Each named turn below is shown by a few rows before and after it. Which turns, in which order, take the first row of each later pair to the second? The first pair is answered.
k_878:
[  6  19   5  -4  16  -4  -2   0  14 -16  -1   3 -11 -10  -7] |-> [  1  17   7 -16  -3  -1 -13   2  16 -13   3   1  -9  -8   7]
[ 16  -4   1  14 -13   9  -5  10   2  -7 -11 -15  -4  14   6] |-> [ 11  -3 -13   4 -19   1  -4   5  -3  -1  -7  -6   6  23   8]
[ -3   3   5  -6  -4   0  -1   8  -2 -13   9   1  -7  -1  -8] |-> [ -5   3   0 -10  -6  -3  -2   7  -4 -11  12   4  -3   2  -6]
[  0 -12  -8   2  10   3   2  -8 -14   3   3  15   2   8   7] |-> [  4 -11   5  12  16  10   3  -3 -11  -3  -1   8  -7   0   4]
k_500:
[  0  -4 -11   5  -3 -10  -3   4  17  13   6   5  -4  16 -10] |-> [ -3  -4  -7  -1 -11  -8  -8   4  19  13   7   4  -4  15  -4]
[  8 -13 -16  12  22 -16  21  13 -19   7  -3   6  17  -1  -4] |-> [ -3  -6 -14  12   6  -3  23  10 -20   8  -4  21  11  23 -10]
[ 19 -14  -3  12  24 -16   5  15   4  -4   6 -20   0 -16  -3] |-> [ 14  -8  -8  25  22  -8  16  12   1  -2   3  -2  -6  11 -20]
[-13   2  10 -10  17  -8 -11  -1   7   1   5   0   2 -22  -8] |-> [-10   3   6  -1  25  -9  -3  -1   4   2   3   4   1 -16 -17]
k_482:
[  7  -1  10  -2   1  -7  -4   4   7  -9   3  -8  -5 -19  14] |-> [ -7   9  -7  -7   1 -11   8 -14   1  -7   5  18   1   4  -1]
[-10   6  -6 -15 -11  -2   0  -7  -3   3  -1  15   3   9  -7] |-> [  3  -4  10  -7 -19   7 -10  13   1   4  -3  -5  -5   1   7]
[ 11 -14 -12  -8  -2 -12  -5  12  -3  12   4 -10  14  -6  15] |-> [  3  -7 -22 -12   0 -16   2   0  -6  12   6   4  19   3   6]
[  1  -2 -22   2  -9  -4  11  -1 -13  10   2  16  10  31 -10] |-> [ 21 -18   5   9  -8   1  -7  25  -5   6  -1 -22   2  -5  14]
k_510:
[ -4   4 -11  10 -16   7  11  -4  -6  10  -4  18  -2  31  -5] |-> [  8  -4 -28   4   5 -18  14  -7 -10  14  -1   9  14  11  -2]
[ -4   0  -9  12 -25  -2  -1   5 -11  14  -2  13  -8  21   4] |-> [  3   0 -20  17  -2 -15  10   0 -15  14  -3  14  -1  13  -7]
[  1   7  -2   9  14 -10   9  -9  -3  -2  -2   1   3  -5 -12] |-> [  1   0   2  -7  -7 -10  -9  -1  -1   3   3  -9   9 -12  12]
Then:
Each pair is two turns apart.
[ -7  12  17   5  17   3   4  -5  -1 -16  -7 -12  -6 -23 -15] |-> [-14  17  16   8   7  13   7  -8  -3 -14  -9   1 -12  -2 -23]	k_500, k_500
[  1  -9  -1 -10  -4  -7 -15   1   0  -1   4 -11   2 -12  14] |-> [  1  -1  -5   9  21  -7   5  -7  -3  -6  -2   1  -2  -6 -14]	k_510, k_510
[  5  -1  14   1  -7  11  -7   5   7  -2   1 -12  -8  -7   6] |-> [  5  -4  -8 -13  -7  -7  -6  -1   0   8   6  -6  10  -4  11]	k_878, k_500
[-18  13  10   4  -5  15   1  -1  18  -9   8  -1 -11   2  -5] |-> [-20  15   8   0   0  11   2  -5  17 -11   9   1  -9  -1  -7]	k_482, k_482
[-19  10  16 -14 -22   4 -18   9   4   4   2  -7   3 -10  22] |-> [-22  19  -7 -11  16 -16   8 -17  -3   2   1  13  14 -10 -10]	k_482, k_878
[  2   6  -3   9  16  -1   4 -18  -9  -1  -1   4   0   1 -26] |-> [ 12  -2   9  12  18   1  -4  -6  -5  -3  -3 -14  -4 -18 -15]	k_482, k_482
[  3   7  -5  19  17  -2  15   0  -9  -5  -2   4 -19   5 -28] |-> [ -1   0 -32  -9  -2 -21   5  -2 -14  10   8   9   4  13  -6]	k_510, k_482
[ -7  -1   2  10   1   9   7  -3  -7  -2   0  12 -13  10 -19] |-> [ -7  -1   4   3  16  -1   6 -11  -4  -8   0   4  -9 -14 -18]	k_482, k_482
[-14   3  24   6 -26  26  -8   5   6  -2  -3   7 -24  16   5] |-> [-28  10   9 -26   3  -5  -5 -27   6 -10   2   9  -3 -23   4]	k_500, k_482
[ 26   7 -17  -1  -9 -11   1  15 -13  18  10 -15  21  18   6] |-> [ 11  17   9  -1 -32  16  -9  14  -4   8   7 -12   1  25   8]	k_482, k_510
[ -4  14  15   0  -7   9  -9   5   2 -12  11   0 -10  -8   2] |-> [ -2   9   4  -7 -18   3 -13   8  -1  -4  14   0  -1  -2  12]	k_878, k_482
[ 16  -6  -6 -14 -14  -4  11   3  -1   6  -9 -11  12  12   4] |-> [  9  -1   5 -14 -22   7   8   2   3   3 -10  -9   5  16   4]	k_510, k_500
[  6  11  -1  13  14  -1 -10 -20   9 -12   2  11  -1 -14   4] |-> [  1  13   7  11   0   9 -16 -16  12 -13   2  11  -7  -8   9]	k_510, k_510
[ -3  -1   1 -20   4  -8  -8  -7   6   0   3  -7   9 -21  19] |-> [-17  11  -2 -15  -9   6   2 -16   4   1   2  19   1  14   1]	k_510, k_878
[ 13  -5 -11  13   5  -6  11   2 -10   3   4  -2   9   2  -7] |-> [ 16  -7   4  12  -1   0   2  11  -4   0   4 -14   4  -9   3]	k_500, k_482
[ 10 -19  -7  -2 -13  -5  -8  14  -6   5  -4  -8   9   2  13] |-> [  8 -11  -5   2  19 -14   4  -1  -5  -6  -7  -7   9 -19  -5]	k_482, k_878
[-11   6  -5 -11  -5  -2  16 -20  -5  -3  -1   2 -13   3  -3] |-> [  2  -4   8  -4 -15   6   5   0  -2  -1  -1 -16 -18  -3  13]	k_482, k_500
[ -9  11   7   3  15   6  10  -8   3  -7  -2  13  -1   5 -14] |-> [-16  12  13 -13  -1  10  -2  -8   7  -9   0   7   0  -2   3]	k_500, k_500
[ -7   6   7  -2  16   9  -1  -6   5  -8 -14   2 -11   4  -8] |-> [ -5   3  11  -1  16  11  -3  -2   6  -8 -15  -3 -13   0  -4]	k_482, k_482
[ 14 -10 -14   7   3  -5   1  16  -6  12   4 -11   6   5  12] |-> [  6  -2 -23   6  14 -10  11   1  -8   9   3   2   9  11  -1]	k_482, k_500
[ -6   8   7  -4   6   6   1 -12   1  -8  -5   7  -4   1 -18] |-> [ -4   2   5  -8 -17  11  -9  -1   1   1  -1   6  -2  16  -4]	k_482, k_878
[-12   7  -4  -3   5  -8  -2  -8  -9   2   0  13   7   8  -8] |-> [ -4  -2   1  -2 -12  -2 -14   9  -9   8   1   3   5  12   8]	k_510, k_482
[14  7 12 19  6  0  1  9 -5 -4 -4 -7 -8 -6 -6] |-> [18  4  5 20  8 -5  3 10 -8  0 -4 -5 -4 -2 -7]	k_510, k_500
[ -1  -5  -6  -1 -11  -5 -10  -8  -6  -1   3  -6   8  10   8] |-> [ -5   0   3   8 -12   6  -7  -8  -4  -5   0  -2  -1  17  -1]	k_500, k_510
[ 14  -4  -2  11  25 -10   0   2  -4 -10   0 -19   8 -29   5] |-> [  5  -6 -19 -15  -1 -17 -11  -2  -8   1   8  -9  23 -15  21]	k_878, k_878
[ -7  -2   6  -8 -32  14 -11   9  13   1  10   7  -7  19   3] |-> [  2   1  22  16  -1  19   1  10  17 -12   2  -2 -21   0 -16]	k_510, k_878
[  8 -11   4  -4 -11   2   2  -2   4   6   4  -6  -2  -2 -14] |-> [  5  -8   1  -6  -9   0   5  -7   3   6   5   0  -1   1 -17]	k_482, k_482
[ 26 -21 -34   3   8 -18   5  14 -12  17   4  -5  20   8  12] |-> [ 26 -12 -13  35  13   6  17  19  -9   6  -7   1  -4  23 -13]	k_878, k_500
[ 10  -2  -5   8  -4  -7   6   6 -14   4   2 -13  11   2   8] |-> [ 10  -2   1   8  -6  -4   4   7 -12   2   1 -16   8  -1   9]	k_878, k_878
[-11   7   1 -16 -21  11  -9  -3   0   9   4  -1  -1   3  12] |-> [  0   3 -17 -13  12 -12   4 -10  -6  11   4  -2  12 -12   0]	k_510, k_510
[ 2 -5 -2  2 -7  4 -4  6 -1  5  5 -2 -1 -7  9] |-> [-2 -2 -8  2 -9  4  0  1 -3  6  6  8  1  3  3]	k_482, k_482
[ -2  -2   3 -13 -17  -2 -16  13   5   4   4 -10  13  -2  19] |-> [-21  15   6 -10 -15   9  -4  -6   5  -4   2  12   4  14  -3]	k_482, k_510
[-11  10  19   8  15   6  -9  -7   3 -15 -14  -4  -2 -27 -19] |-> [ -4   1   8  -4  13  -9 -17  -4   0  -8 -10 -13  11 -38  -4]	k_500, k_510
[  8   0  -3  -6  -6 -11 -10   4  -6  -6   0  -2  -1  17 -14] |-> [ 14  -4   1  -2   1 -12 -10   8  -5  -7  -1 -10  -2   6 -14]	k_482, k_500
[  6   4  30  32   3  13  -2   0   3 -10   1 -19 -17 -19  -5] |-> [-17   8   5 -20 -20 -10 -17 -22   0  -2  15  -6  11 -23  19]	k_878, k_482
